(in the rows, 128 means zero)
Turns in one plane each, and the order they were made in; the first pair answered
Y:
[142  90 122  92 161 107 130 153  93  99 163 142 142  88] -> [118 129 118  89 149 113 102 162 153 140  96  99 167  94]
[137 167 120 125 128 138 138 134 153 146  76  82 137 120] -> [162 138 131 131 139 141 186 119  83  99 147 122 113 121]
[153 163 118 132 172  96 103 154 105 121 137 207 119 190] -> [131 134 110 108 160  81  62 158 112 143 131 202 111 161]
[118 109  94 161 136  96 108 162 119 133  98 130 191 130] -> [133 112 102 172 142 102 134 160  99 112 115 141 193 142]
C:
[150 114 145 151 139 123 164 108  55 128 174 110 115  99] -> [ 94  80 146 155 114  96 100  93  95 152 164 167 123 132]
[150 158 136 168 145 139 186  99  87 113 144 127 135 164] -> [111 121 133 163 127 119 131  99 108 113 145 185 143 193]
[105 122 142 158 117 138 136  99 155 130 126 132 129 139] -> [131 125 138 153 131 145 170 111 137 106 137 122 128 124]
[130 130 128 143 122 129 125 125 144 133 117 114 128 133] -> [138 122 126 136 132 132 137 135 130 107 129 121 125 124]
S:
[143 145 148 118 136 127 147 110  82 168 151  83  95 103] -> [123 120 158 141 116 117 137  98  95 170 174 109  91 111]
[127  80 116 123 132 134 137 153 182  72 157 171 152 112] -> [149 109 105 106 153 143 147 171 183  67 134 145 157 103]
[152 106 127 164 114 145 160 154 179  65 142 150 168 138] -> [182 133 108 137 146 148 174 175 154  65 118 123 164 130]
[113 151 146 120 121 141 122  78 142 141 126 191 121 181] -> [106 153 144 129 107 151 133  96 174 130 108 175 143 180]

Each pair is two turns apart.
[162 154 158 175 118 121 166 137 149 113 117 103 165 150] -> [123  99 141 127 101  98  83 141 178 152 114 100 150 100]
Y then Y
[128 157 109 109 129 104  86 103 105 134  84 110 117 146] -> [122 137 102 104 131 102  78 110  97 114  98 142 118 152]
C then C
[148 177 157 216  91 162 215 166 179  76 143 167 170 201] -> [ 90 140 182 190  37 124 122  93 189 230 138  63 100 101]
Y then C
[ 93 103 126 143 107 121  93 121 175 136 121 139 121 100] -> [143 154 133 165 139 152 179 137 144  91 126 131 140 124]
S then Y
[132 104 125  87 127 110 109 157 145  99 117 109 139  78] -> [144 164 127 105 142 119 133 155 151 110  81  88 150 114]
S then Y
[ 99 118 153 132  93 110  93 125 156 144 125 118 136 113] -> [143 159 162 152 122 132 169 137 123  99 133 114 148 134]
S then Y
[131 113 121 155 115 132 139 148 157 109 123 162 121 144] -> [145 102 111 132 129 133 139 158 136  99 130 160 115 124]
S then Y
[134 134 116 107 159 126 132 147  87 123 123 140 127 133] -> [100 129 120 123 127 118  99 130 128 152 113 146 135 152]
C then S
[110  88 152 152  84 135 136  98 146 138 155  91 109  80] -> [137 149 140 143 117 152 158 119 146 147 105  48 123  94]
Y then S
[118  96 124 109 132 119 115 153 155 125 118 138 139 116] -> [144 135 143 139 142 135 172 146 123 116 129 113 136 130]
C then Y
[164 126 150 135 138 124 181 125  76 115 146 103 110 139] -> [116  63 141 105 104 100 103 122 120 148 136 103 102  99]
Y then S
[116 164 140 178 107 141 134 113 184 136 133 113 158 172] -> [111 124 128 166 112 134 118 119 180 105 158 164 160 182]
C then C
[139 154 129 167 129 112 142 109 108 135 122 153 133 184] -> [105  94 131 160  87 107 108 121 156 126 138 163 134 140]
Y then S
[149 150 110  99 165 158 132 177 160 108 102 113 138 112] -> [149 147 114 121 164 158 140 168 158  86 122 159 146 157]
C then Y
[117 129 149 122 109 121  98  56 103 181 181 103 101  86] -> [119 172 172 173  84 145 137  70 165 161 154  89 139 120]
S then Y
[140 151 136 149 137 109 120 101 120 139 131 146 121 175] -> [130 116 140 148 121 107 111 100 125 123 154 159 114 158]
S then Y
[154 138 132  87 141 162 133 132  99 159 119  66  93  60] -> [131  70 113  78 133 138  87 150 109  95 150 198 109 114]
Y then C
[120 148 123 126 122 138 129 153 145 136 104 134 159 120] -> [118 138 121 122 122 136 123 159 149 127 111 149 159 124]
C then C
[104 130 148 100 122 131 131 123 114 137 115  88 124 108] -> [104 102 140 107 131 128 128 134 106  95 140 155 137 138]
Y then C
[121  90 140 150 110 136 118 107 144 117 146 129 106 113] -> [132 113 137 156 110 146 147 122 160 101 131 107 129 119]
S then Y
[122 145 124 179 164 104 132  95 102 104 161 188 125 179] -> [106 114 126 166 152  90 103  71  87 143 176 162  91 137]
C then Y
[120 127 101 118 155 115  88 142 119 149  84 107 116 120] -> [140 105 110 123 163 113 120 131  74 115 135 141  99 117]
Y then Y
[108 130 163 182  99 132 136  87 129 151 145 127 133 130] -> [128 108 159 168 101 136 154 101 111 118 174 131 130 103]
S then Y
[124 151  92  91 163 119  77 134 102 148  89 152 119 158] -> [116 172 112 133 147 126  99 121 119 147  94 163 136 196]
S then Y
[143 117 105 121 147 151  90 188 156  62  79 143 159 108] -> [151  97 107 118 149 149  94 182 127  53 105 160 146 102]
Y then Y
[121 119 135 170 114  91 110 108 136 157 123 141 101 146] -> [156 126 139 173 128 102 156 111 102 134 145 120  97 126]
C then S
[144 144 126 120 160 121 133 118  89 133 117 142 115 155] -> [114 121 137 140 127 115 112 108 123 138 123 165 123 170]
C then S
[116 121 119  75 139 122 101 173 187 113 127 125 115  74] -> [152 185 143 127 151 148 181 169 168  94 130 107 131 122]
C then Y
[115 132 132 144 120 128 123 103 157 126 110 155 114 118] -> [137 132 134 147 130 135 154 111 136 102 125 157 115 114]
S then Y
[159 130 107  83 152 119 108 169 168  92 115  88 142  99] -> [170 162 106  79 178 118 111 156 138 116 106  85 132 120]
S then Y
[ 95 115 121 158  77 144  81  89 188 114 134  91 133 108] -> [148 181 116 169 123 170 156 106 149  88 120  64 150 136]
Y then S
[ 91 132 120 113  86 117  92 131 182 168 100 110 131 108] -> [152 129  94  70 143 133 147 169 122  96 123 119 127  83]
S then C
[133 118 133 126 103 118 116 105 136 143 149 111 122 120] -> [145 132 137 144 103 123 142 104 122 128 156 117 121 130]
Y then Y
[125 149 138 155 140 125 141  96 101 146 133 150 118 174] -> [130 142 133 131 138 124 137  94  89 168 133 107  99 132]
Y then C
[102 127 110 130 138 102 104 119 106 153 108  95 116 111] -> [120 117 108 143 154 110 132 136  87  97 136 149 129 144]
Y then C
[ 82  80 131 102 114 148 114 171 191  87 123 124 166 105] -> [106  90 131  95 128 160 150 183 170  68 136 106 164  84]
C then C
[148 172 118 137 158 154 141 136 140 151  97 130 152 157] -> [126 155 120 139 153 146 115 129 154 154  95 153 159 171]
C then C
[147 143 157 128 138 131 138 120 114 118 145 136 152 124] -> [135 129 151 113 127 124 104 115 128 147 133 120 144 102]
Y then C
[157 170 122 138 143 115 127  97  92 134 134 117 123 148] -> [123 136 105 114 135  99  74 104 123 141 125 143 129 143]
C then Y
[140 148 121 149 113  97 127 118  73 164  92 164 138 170] -> [127 136 114 133 109  89 101 122  89 178  89 161 136 155]
Y then Y
[108 130 130 141 113 156 137 118 151 144 154  88 111  91] -> [114  95 114 118 132 148 121 138 135 108 174 147 112  96]
S then C
[139 150 133 141 122 159 138 137 126 117 103 125 152 144] -> [140 115 121 113 135 144 115 127  87 122 130 141 121 116]
S then Y
[126 125 107 111 145 126 104 137 134 167 112 105 134 127] -> [124 107 105 104 144 121  93 139 132 150 121 132 135 129]
C then C
[118 130 123 131 132 125 100 102  88 165 138 127 109 137] -> [120 117 120 128 139 120 100 103  82 150 148 147 111 137]
C then C
[ 73 103 125 108  61 161 124 100 201 125 172  80 119  72] -> [136 202 112 113 123 185 195 120 152 114 124  38 131 107]
Y then S
[139 160 133 162 151 142 161 128 132 116 119  81 129 118] -> [102 147 136 176 128 127 113 113 165 148 104 104 135 148]
C then C
[149 130 140 119 122 112 147 132  82 107 149 113  91  96] -> [ 99 113 142 137  81 107  99 136 163 115 124 139 122 121]
C then S
[127 136 125 139 143 121 122 123 132 138 155 190 120 173] -> [108 127 121 135 121 122 100 138 182 144 129 171 135 156]
Y then S
[119 186 119 113 148 139 115 150 131 140  86 123 138 178] -> [129 124 107  75 166 126 113 162  88 101 134 156 117 143]
C then Y
[113 111 103 105 123 121 109 135 173 124  87 101 160  72] -> [165 161 112 125 169 132 181 116  86  99 110 116 149 118]
Y then S
[ 96 122 134 143 128 108 102 108 146 140 110 171 141 181] -> [129 110 122 120 151 119 142 130 107  87 143 189 137 161]
C then C
[104  98 134 119 139 120 159 148 117 127 138  77 105  98] -> [ 87 106 140 130 129 113 139 136 135 151 118  74 105 108]
C then C
[113 100 114 105 126 111  89 136 135 118 121 156 120 125] -> [125 148 122 139 124 132 133 143 159 109  95 141 149 156]
S then Y
[ 98 137 128 149 117 139 120 131 167 135 111 132 145 152] -> [121 137 131 154 128 146 158 138 142 100 140 141 145 152]
Y then S
[156  97 130 111 132 127 151 113  63 116 181 128 109  92] -> [151 139 149 131 116 134 151  92  81 167 152  71 108  90]
C then C
[ 99  95 114 108 129 100 103 124 145 148 116 152 122 125] -> [122 149 126 147 133 124 165 141 153 122 101 137 152 156]
S then Y
[115 103 129 131 117 128 113 141 167 119 109 120 156 118] -> [129  82 134 126 123 129 135 130 135  93 145 143 144 113]
Y then Y
[163 143 134 130 132 122 198 125  91 116 155  97 110 108] -> [126 163 145 152 102 113 158  95 133 180 120  80 114 126]
C then C
[150 154 119  96 123 129 176 127  64 116  96  50 122  89] -> [ 94 154 129 115  84 107 108  95 120 182  58  58 129 116]
C then C
[135 176  85  97 153 139 133 105  72 153 111 112 124 119] -> [109 170  87 104 139 130 100  93  97 177 100 122 126 135]
C then C
[126 119 129 148 129 139 144 101 104 145 116 135 117 154] -> [112  94 131 148 116 138 131 103 116 145 128 140 116 144]
S then Y
[105 107  80  86 135  81  64 123 134 159 114 155 114  71] -> [136  98  70  68 158  89 102 142 103 125 136 155 110  56]
C then C
[ 96 108 127 138 113 109  85 103 134 166 122 127 137 124] -> [134 123 121 118 139 125 134 124 100 152 127  80 124  83]
C then Y
[ 89  91 150 183  90 129 132 104 158 145 135 116 120 126] -> [ 99  64 140 162 102 128 134 119 139 107 162 146 120 127]
C then C
[ 87  79 147 141  86 119 116 101 164 119 151 202 154 167] -> [139 148 141 136 109 164 190 154 191  93  99  98 184 127]
S then C
[122 140 115 166 149 116 120  77 158 106 135 126 149 185] -> [104 108 107 142 141 102  80  78 167 125 131 125 138 157]
Y then Y
[152 109 106  84 156 132 128 149  97 119 135 143 113 121] -> [134 120 107  86 156 120  95 136 105 150 113 140 113 133]
Y then S
[166 137 144 143 126 161 208 139 193  59 144 113 161  93] -> [150 143 113 110 138 151 157 169 222  75  88 126 183 116]
C then S
[169 154 119 116 172 156 162 157 124  72 109  89 149 112] -> [ 86  89 123 111 124 111  41 117 169 147 106 133 132 112]
Y then C
[110 111 117 139 142 103  99 107  91 137 134 140  78 119] -> [124 137 135 171 121 121 148 114 114 131 127  86  88  96]
S then C
[164 120  91  90 150 142 175 190 153  54 111 131 150 124] -> [155 169 107 113 142 152 178 171 171 115  75  67 149 123]
C then C
[ 79  76 146 147 129 134 105 116 128 135 164 149 115 130] -> [ 90 148 134 143 150 153 120 145 164 155  89  98 144 143]
Y then S
[135  99 123  88 134 144 129 170 152  99 133 116 148  92] -> [117 109 124 106 126 143 112 166 181 110 118 135 163 127]
Y then C
[160  81 147 176 134 127 153 115 110 102 131 227 161 158] -> [156 163 160 197 127 137 158 103 143 181  58 122 164 151]
C then S
[117 113 141 149  78 135 123 148 184 124 127  78 145  87] -> [166 154 136 143 120 150 182 152 121  95 132  70 140 106]
Y then S
[127 195 105 118 173 147 141 179 151 124  72 128 151 183] -> [ 71 151 132 141 125 110  76 111 150 193 104 158 121 191]
Y then C
[149 130 125 124 146 128 148 130  99 116 145 147 117 133] -> [137 133 120 104 136 126 115 131 122 150 116 108 114 104]
Y then C
[126 176 122 104 174 138 119 142 132 144  68 122 142 175] -> [114  96 110  62 168 112  74 132 107 146 115 150 116 125]
Y then Y
[143 172 152 135 136 120 163 131 111 125 139 109 116 117] -> [123 160 143 113 125 108 118 133 145 154 114  97 111 102]
Y then Y
[152 143 136 161 129 147 195 115 108 121 168 116 107 139] -> [ 87  97 123 145 100 116  89 113 172 151 138 163 116 160]
C then Y
[139 141 124 139 134 142 107 148 155 127  96 119 156 143] -> [134 129 122 134 134 139  97 154 150 115 106 137 156 146]
C then C
[106 103 147 138  92 128 123 109 167 137 148 118 117 100] -> [140 114 147 147 115 145 170 129 140  87 153 135 131 116]
Y then C
[179 106 142 126 102 140 146 151 147  86 155 129 152 107] -> [136 104 139 129  88 122  84 129 181 130 125 153 151 140]
S then C
[145  93 112  87 144 109 100 150 153 167 151  61 121  57] -> [183 110 128 126 161 126 181 143  94 110 201  86 124  92]
Y then Y
[133 164 152 191 100 128 187  96 149 172 106  84 127 145] -> [104  49 101  92 105  95  84 146 165 135 120 149 121  82]
C then Y
[130 130 125 107 110 112  89 136 151 149  94 139 135 113] -> [172 146 129 108 131 132 148 142 110 120 119 117 131  98]
C then Y
[117 123 117 128 100 132 105 121 144 162 111 120 124 116] -> [119  98 107 117 108 125 102 132 129 133 130 156 123 118]
C then C
[160 107 112 109 133 108 148 121 105 125 141 137 103  98] -> [155 135 124 119 132 114 151 110 116 153 114 101 101  97]
C then C
[146 121 128 116 158 124 154 133  63 127 153 131 116 137] -> [ 90 110 142 144 105 114  97 129 148 158 125 149 143 163]
C then S
[101 104 154 173 111 139 148 129 150  89 191 161 121 123] -> [116 173 151 173 120 156 165 142 173 134 127  78 133 116]
C then S
[145  99 145 124 148 110 136 109  67 133 162 146 104 126] -> [156 118 127  88 164 115 136 145  83 136 121  93 116  93]
Y then C
[155 129 146 121 114 137 169 136 107 146 143  94 125 124] -> [127  90 135 120  94 131 132 152 155 121 142 147 148 142]
C then S
[130 119 132 122 123 127 123 132 124 149 122 102 113  99] -> [129 141 130 126 128 133 118 143 141 141  98 105 130 113]
C then Y
[ 97  96 134 106 103 106  59  94 140 188 127 123 103 114] -> [137 180 155 180 110 152 171 113 157 133 118 111 151 177]
S then Y
[182 155 126 116 125 130 132 142 127 108 126 136 148 140] -> [154 148 132 123 114 110  94 122 131 145 122 156 137 161]
S then C
[104 152 108 154 128 127 116 150 146 106 108 192 143 223] -> [ 85 110  99 123 116 110  69 150 158 126 107 192 129 184]
Y then Y
[171 103 168 130 113 110 160  80  69 125 184 124 104 136] -> [141  96 187 171  67 113 153  83 135 137 176 115 128 144]
S then C
[124  69 141 115 127  98 133 129 135 133 171 166 131 126] -> [120 105 145 136 117 121 149 152 191 125 127 137 164 133]
S then Y
[136 159 131 151 121 137 146 146 169 104 101 128 158 163] -> [138 102 134 135 113 131 148 144 142  69 156 159 139 136]
Y then S
[143 123 131 137 141 165 153  87  81 140 135 114 100 130] -> [104  83 135 151 101 159 124 102 149 120 131 159 128 148]
C then S
[132 147 110 119 155 156 134 138 117 154  97  97 121 114] -> [105  98 111 126 145 139  97 127 112 139 130 175 121 147]
Y then C
[113 152 136 153 116 116 101  92 131 186 107 103 124 156] -> [113 107 135 135 119 105  99  80  92 166 159 129  98 133]
Y then Y
[107 106 175 195 102 156 151  91 137 150 168  92 131 120] -> [127  70 146 159 127 156 156 140 130  68 187 149 146 116]
S then C
[133 161 130 136 135 145 129 122 119 163  94 108 128 136] -> [138 136 135 132 143 136 129 107  85 160 126 132 110 135]
S then Y
[145 102 112  68 132 113 121 150 109  89 139 117 120  89] -> [141 186 142 146 118 131 151 131 144 118  97 111 156 177]
C then Y
[144 130 142 142 138 143 160 136  91  95 148 152 111 149] -> [117 130 139 112 125 135 113 133 124 161 109  83  95  94]
Y then C
[ 81  69 143 132  61 136  98 154 233 107 132 114 152  78] -> [175 193 127 132 149 172 209 175 154  77  93  62 165 127]
Y then S
[ 82 101 134  88 109 123  82 138 144 147 132 187 133 135] -> [142 187 141 117 145 163 179 161 127 113 112 130 156 156]
Y then C
[150 120 101  78 151 129 129 160 130 100 131 107 124  50] -> [ 97 112 113  98 122 102  64 107 146 171 121 130 106  83]
S then C
[111 133 159 165  93 132 132 107 111 167 148 104 111 150] -> [106 126 158 170  82 135 136 121 140 154 141  92 123 139]
Y then S
[114 147 134 178 105 117 133 105 152 131 127 168 133 173] -> [136 129 126 163 118 120 149 120 129  88 148 186 135 167]
C then C
[118  94 131 103 151  92 118 120 130 117 160 135 100 168] -> [129 134 152 131 150 106 146 104 123 140 153  88  98 173]
C then Y
[132 123 146 124 130 114 129  86  89 167 152 144 116 135] -> [143 129 160 144 113 134 168 102 107 147 161 108 127 114]
S then C
[123 137 130 114 140  90 117 103  81 177 156 137 116 119] -> [103 157 136 134 121  90 111 101 117 195 131 123 134 135]
Y then S
[133 136 113  96 166 117  87 106  48 153 115 162  85 137] -> [ 91 120 138 142 110 111  70  79  98 171 130 172  89 148]
C then S
[111  77 147 132  69 102 106 148 183 145 138  88 137  99] -> [144  74 158 155  85 110 169 136 123  97 195 116 129 116]
Y then Y
[127 161 140 141 131 151 133 144 160 119  82 100 144 145] -> [140 115 150 148 131 148 155 133 110  75 157 146 122 134]
Y then S
[114 186 120 133 133 133 110 151 149 161  76 119 126 129] -> [105 152 136 153 125 119 109 125 115 140 129 198 115 169]
Y then C
[169 128 127  75 166 146 153 154  95 107 113 126  98 112] -> [117 124 126  79 135 126  82 134 149 168  78 124  95 122]
S then Y
[118 138 119 113 121 119 110 136 139 168 101  99 131 124] -> [138 102 113 102 137 120 132 134  92 124 152 138 117 114]
C then S
[135 112  94 155 158 133 104 141 165 119 115 163 133 123] -> [155 119  94 149 171 143 134 150 152 101 126 149 131 114]
C then C
[124 123 144 135 134 126 146 114 119 140 162  56 103  72] -> [ 90 114 149 149 115 109 101 102 155 172 148  77 106  94]
C then C
